In the rows, 128 means zero.
One turn or mirror swaps these rows in pairs. Which row does each one swap with?
The rows were stretched afterwards, more along some directions than others.
piro: [100 127 120 104 142 115 172 143 130 122 137 104 138 110 123 143  96]
Dopig: [123 118 119 104 116 118 199 135 127 136 142 125 117 129 124 123 134]
Tevud: [124 103 121 132 116 115 147 132 134 130 136 122 105 176 123 119 120]
betu: [119 121 117 131 131 111 142 125 127 123 105 109 151 138 120 131 132]
zopof: [ 95 116 127 114 142 118 159 146 128 125 139 110 143 122 129 141  89]
vola: [157 130 126 136 135 103 173 100 120 122 161 114 128 157 135  98 124]
pamub: [140 151  93 137 131 120 148  99 139 114 161 123 147 154 129 160 133]
Vako: [130 139  88 136 134 116 150  93 134 126 151 138 149 161 124 148 133]
figi: [119 106 120 136 127 103 163 132 136 118 128 112  87 172 123 113 127]
tabi: [138 132  80 136 149 113 152  98 139 105 152 115 145 152 136 149 131]
fimup: [119 112 117 105 121 112 187 137 141 138 133 112 113 117 126 133 129]
bup: [123 116 111 122 146 130 148 116 112 115 133 150 152 118 132 127 136]
boze: [127 120 117 123 128 129 140 137 124 110 127 101 147 133 115 123 139]
dez: [126  93 122 126 164 102 158 126 106  89 140  91 105 120 159 102 106]
Nof: [120 100 117 127 121 115 137 126 126 121 136 121 106 156 129 126 102]
tisol: [127 123 115 131 149 132 139 110 115 109 134 153 139 112 135 117 128]
tater: [118  96 114 147 138 109 148 129 135 111 142 109 105 176 125 114 114]
sezen: [122  90 121 123 167  95 160 131 115  87 139  94 106 113 151 110 103]
pek: [114 131  98 100 109 131 193 135 142 128 145 132 114 108 120 133 126]
vali: [129 126 103 116 143 129 165 124 120  96 136 123 129  91 134 114 144]
pori: [128 107 109 121 124  95 150 130 134 120 142 108  92 153 118 118 113]
dapan: [108 120 103 122 113 139 140 151 130 133 137 145 143 117 125 154 120]
popul: [129 129 114 123 139 107 128 127 121 114 129 105 138 127 112 125 126]
Tusa: [120 115 124 126 154 133 128 113 122 119 129 159 148 117 132 124 124]
zere: [138 108 126 130 132 121 153 152 107 106 135 110 122 105 141 109 143]
damep: [140 131  87 147 137 111 147  97 138 114 155 131 152 161 145 156 125]
bibo: [159 128 124 126 128 107 184  99 129 126 159 126 126 166 137 101 118]
Tof: [118  84 126 130 168  95 154 139 111  87 136  81 115 115 155 110 106]
zolud: [119 130 104 107 114 117 195 136 139 133 138 108 110 111 123 138 132]
bes: [125  97 114 140 130 110 154 130 141 118 136 115 109 180 122 118 114]
Kav: [160 139 129 141 130 106 177 104 123 122 161 120 134 165 143 110 131]
pes: [130 115 115 135 134 116 128 129 120 115 117  99 147 141 125 128 140]
mudo: [164 122 132 137 127 101 168 100 122 122 158 117 129 172 149 107 128]
sen: [130 130  82 144 145 115 137  93 137 115 157 129 149 155 132 151 119]
vaku: [158 127 123 132 127 101 180  96 119 127 154 124 124 164 134  98 136]
Nus: [129 110 109 142 147 112 136 128 129 105 119  96 150 148 123 127 132]
Saku: [101 131 117 105 134 121 172 139 126 129 138 101 135 118 130 142  97]
Lide: [115 127 123 110 126 120 194 135 137 136 140 126 122 130 124 142 118]
Dokiz: [136 139  98 140 134 117 141 100 138 121 154 127 156 166 136 158 129]
zibus: [125 129 121 126 137 115 142 139 115 107 125  75 127 123 121 130 136]
zadel: [166 130 122 136 125 104 168  96 125 115 161 119 128 158 144 115 128]
vibul: [122 111 111 141 141 111 138 127 125 112 121  93 156 142 123 127 124]
kupu: [124  93 104 127 120 117 150 136 137 109 140 107 104 159 124 122 125]
Labuk: [130 106 120 130 162 116 150 114 115 103 127 133 145 114 147 127 124]

popul swaps with pori
pek swaps with vali
Tevud swaps with pes
Dokiz swaps with mudo

One turn or mirror swaps these rows in pairs. Which row does each one swap with?
The rows were stretched afterwards, more along some directions than others.
tad: [115  94 102 106 141 125  95  97 145  90 117 120 112 163 142 154 140]
vodos: [ 98  82  94 110 138 130 114  82 117  98 134 136 123 114  93 169 128]
varub: [121 164 126 137 122 159 120 166 104 104 129 136 121 132 130 125 101]
bod: [146 122 117 148 157 139 161 101 148  92 136 135 112 126 129 100  81]
miven: [106 121 105 129 144 145 105 107 102 105 134 111 105 107  94 160 146]
samaz: [ 84 126  92  88 109 128 166 124 152  89 164 131 138 113 117 149 117]
vemos: [126 134 107 113 158 147 162  98 144  77 153 116 138 111  90 118 144]
nokun: [170 118 106 131 136 123 144 124 162 119 114 150 149 156 158 104  86]
Pizi: [118  96 102 122  96  82 175 116 123 148 121 148 159 114 103 151  84]
Buki: [118 165 104 131  80  94 145 127 107 154 227 119 152 126 100 146 129]
Gek: [135 131 123 157 113  88 115 119 114 160  99 120 121 124 164 151 112]
rireg: [140  97  92 131 100 100 117  92  98 117 161 102 143 156  95 156 142]
Tuted: [ 94 113 132 135  87  97 134 150 102 152 135 109 124 116 132 200  88]
lizo: [135 100  91 111 115  95  94 106  85 138 162 133 157 171  95 141 150]
Batu: [142 142 145 126  94 102 194 113 173 173 187 130 148 116 143 129 109]
fimu: [125 109 112  99  88  80 159 108 161 150 156 114 133 139 141 175 129]
dif: [113 103  89 111 126  72 137 110 121 107 197  96 169 165 103 134 138]
zuz: [162 125  90 116 119 134 142 133 107 148 147 148 118 125 112 148  89]
pitiv: [110 136 136 136 149  91 153 115  99 116  88 133 183  99  87 102 108]
fofu: [129 164 123 133 126 114 191  97 163 125 160 110 131 102 156 128 117]
Nin: [131 121 113  99 130 123 141  79 129 113 168 124 167 139  89 118 180]
lapi: [115 113 138 132 100  76 121 137  96 151 110 108 138 148 166 172  97]
Temin: [104 166 126 124 124 113 104 104 143 130 148 147 134 118 149 123 121]
pevol: [132 142  94 108 121 176 141 130 158 104 110 140 124 106 147 148 136]
Vumu: [145 118 103 119  97 126 139 120  96 146 146 164 110 117 109 151  96]
Ven: [128 141 107 120 115 135 109 134 124  84 117 109 126 166 160 143 118]
Lev: [146 105 121 161 163 125 101 104 112 137 144 127 113 154 116 112 138]
togi: [129 111 107 131 112 145 165  83 134 112 159 142 111 100  88 135 112]
dipo: [109 120 118 127 112  92 175 118 122 136 184 105 124  97  86 170 115]
ropip: [173 114 113  93 101 117 134 132 119 168 101 155 138 176 144 130 116]
katov: [148 105 115 110 143 128 139  73 166 128 119 133 131 136 130 117 157]
sozot: [122 111 127 146  95 114 141 132  90 147  99 143 109  88 128 149  85]
Rusip: [180  99  99 116 101  80 142 111  90 156 137 141 164 161 109 130 120]
zoge: [102 126 132 120  93  94  89 155  78 182 126 122 141 119 129 170 129]
palip: [113 116 128  95 101 163 131 143 162 127 124 176 151 124 153 126 104]
gozab: [171 126 125 156 101  73 131 103 107 176 178 119 142 139 136 110 127]
Poz: [136  97  83 130 118 124 112 129 114  79 127 130 132 174 110 155 109]
rad: [151 146  88 127 125 160 176 117 156  74 185 144 137 125  91 115 115]
labu: [132 119  90  96 120 142 169 102 130 119 144 165 154 100  83 128 122]
vud: [133 148 147 136 117 112 184 112 154 155 168 140 123  99 158 123  87]
Fusus: [112 127 128 148 105  68 102 125  68 173 142 105 146 112 119 160 130]
Dorok: [ 95 114 130 153 128  88 112 109 106 133 114 104  94 142 166 171 100]
zar: [147 124 143 118 120 101 176 110 153 195 142 159 160  90 126 100 114]
Subu: [133 163 144 172 130 117 157 114 124 161 136 135 108  83 135 111 108]
turo: [128 133 149 132 111 101 170  96 145 185 126 159 134  82 141 112 113]
gebiz: [129 119 124 135 128 116 119 148  88 129 180 122 190 140  88 112 124]

Nin swaps with vodos
Temin swaps with pitiv
lizo swaps with labu
palip swaps with gebiz

